One vector is turned by the same rotation once a step. Each row is the vector after some number of steps, and that number follows the row.
The counts run from 0 to 567.
[161  91 135 148 141 106 143 143 148 131 174 104 112 119 152 102 120 108
 144 127  91 203  81 104 127 122 162 126 134 115 165 141] : 437
[159  74 154 152 103 135 114 147 143 100 173  98 150 117 133 157 139 144
 148 105 111 209 102 113 146 104 127 139 125 119 133 120] : 304
[178  97 125 133  91 141 114 134  83 120 170 108 132 144 137 134 139 107
 110  96 103 196 119 150  92 135 162 126 131 161 141 104] : 409
[167 119 145 133 111 136 135 160 114 143 168  98 132 146 144 127 118  99
 119 123 119 220 111 119  93 137 168  96 155 131 140 108] : 209
[149  87 148 135 150 128 133 138 111 129 156 145 126 112 156 143 160 144
 128 118  83 192  93 118  87  91 178 134 122 104 161 121] : 518
[149 110 148 126 111 138 116 144 130 100 163  92 137 109 144 185 148 101
 124 111 125 224 123 124 124 109 123 111 156 122 120 137] : 501
[157  79 112  89 111 152 109 114 131 107 171  73 123 120 141 158 126 107
 137  86 122 175 137 162 116 132 126 110 160 144 141 133] : 276
[178 101 135 131 111 154 150 150 145 139 156  90 153 131 139 129 115 128
 139  79 115 206  83 119 114 145 141 105 153 124 123 123] : 153
[152  99 133 128 152 129 135 114 135 133 151 120 141 134 155 127 135 168
 144 117  95 180  91 125  82 107 164  87 167  91 173 119] : 318
[162 116 103 138 124 109 117 104 114 104 163 122 113 112 154 153 154  90
 116 118  86 197 116 155 104 140 154  96 172 127 157 134] : 17
[165 120 147 140 132 144 113 122  99 134 193 115 145 122 138 119 139 120
 146 111  73 205 116 130 121 137 180 130 141 145 133 119] : 212
[157  72 145 101 131 153 120 127  99 122 141 121 118 127 171 152 139 130
 122 116 114 164 123 154  61  77 148  90 137 144 170 138] : 369
[169  59 104 104 133 144 139 120 129 116 145 131 110 112 160 152 142 135
 121  79 104 144 107 157  77 119 158  94 135 117 171 144] : 347
[153  95 142 105 116 146 102 139 120 101 169  95 127 114 138 195 150 102
 123 112 138 202 150 139 114 108 136 110 151 125 133 126] : 250
[197 106 156 149 134 154 131 154 123 133 178 119 143 140 132 136 124 107
 155 123 104 197 145 105 109 131 179  99 134 137 130 124] : 486
[126  87 122 121 117 111 111 117 138  96 157 100 122 108 153 162 152 152
 117 113 106 191  84 147 113 105 126 118 160  88 173 126] : 499
[144  82 113 100 165 124 117 115 130 135 139  98 130 114 168 126 135 120
 147  96 119 197 102 125  83 105 158 117 142  91 167 109] : 44
[199  89 132 137 128 158 124 138 113 130 182 119 128 144 139 139 123 101
 137 113 106 183 156 127  97 141 184 102 131 148 133 112] : 235
[154  75 168 139 130 126 137 151 161 119 177  99 110 129 153 117 104 132
 149 153 104 179 102 112 125  90 150 102 137 122 168 148] : 311
[161  85 102 114 143 120 123 111 121 123 173 124  98 123 159 125 129 112
 128 119  95 157 117 145  85 130 192  91 148 118 182 130] : 40
[176  72 122 135 105 139 135 147 144 105 152 117 137 141 138 168 136 163
 121 104 129 179 108 123  84 117 146 101 143  86 160  97] : 177
[169 107 160 157 124 139 151 136 124 134 147 129 147 135 152 111 128 143
 133 122  70 192  74 118 100 118 147  90 150 129 154 143] : 515
[140  73 114 104 118 135 108  97 132 109 166  97 138 110 146 145 151 164
 141  80  96 174  91 162 109 117 135 130 154 110 161 116] : 48
[152 103 166 112 150 158 131 128 118 147 184 119 130 113 156 114 116 149
 153 128  67 169 102 141 105 101 176 102 148 135 153 152] : 315
[165  68 107 141 140 108 125 121 136 120 135 108 118 132 162  97 134 118
 145 112 106 183  88 120  76 109 153 105 131 116 182 116] : 240
[196  84 127 127 132 148 117 135 110 127 174 123 127 146 144 136 125 107
 136 125 118 171 161 128  81 126 189  97 126 136 151 107] : 487
[164 100 109 124 129 127 101  99  95 119 173 123 128 133 151 130 146 112
 132 116  91 184 131 153  84 135 182 108 157 133 166  97] : 465
[150  75 128 151 135  93 104 125 134  99 163 112 114 126 154 131 144 112
 135 145 105 196 112 112 109  93 152 125 127 112 176 116] : 414
[167  87 144 134 136 137 106  96 131 109 176 128 140 139 142 138 133 162
 152 146  83 156 132 151 105 103 161  90 161 115 182 120] : 340
[152 104 174 158 119 132 121 135 118 113 155 102 146 132 151 122 136 118
 142 138  89 210 103 114 122  86 120 108 143 147 144 146] : 138
[155 103 151 134 139 121 131 146 135 131 177  94 122 120 151 108 116  87
 147 124  97 220  97 104 126 121 162 131 128 141 139 141] : 186
[148 120 144 127 128 132 111 103 112 127 177  94 139 115 153 117 127 107
 151 116  73 207 104 156 125 125 140 106 168 155 145 154] : 190
[159  64 153 140  99 145 110 124 115 101 189 126 126 147 134 133 125 167
 128 139  97 155 116 155 102  93 157 113 135 137 176 116] : 536
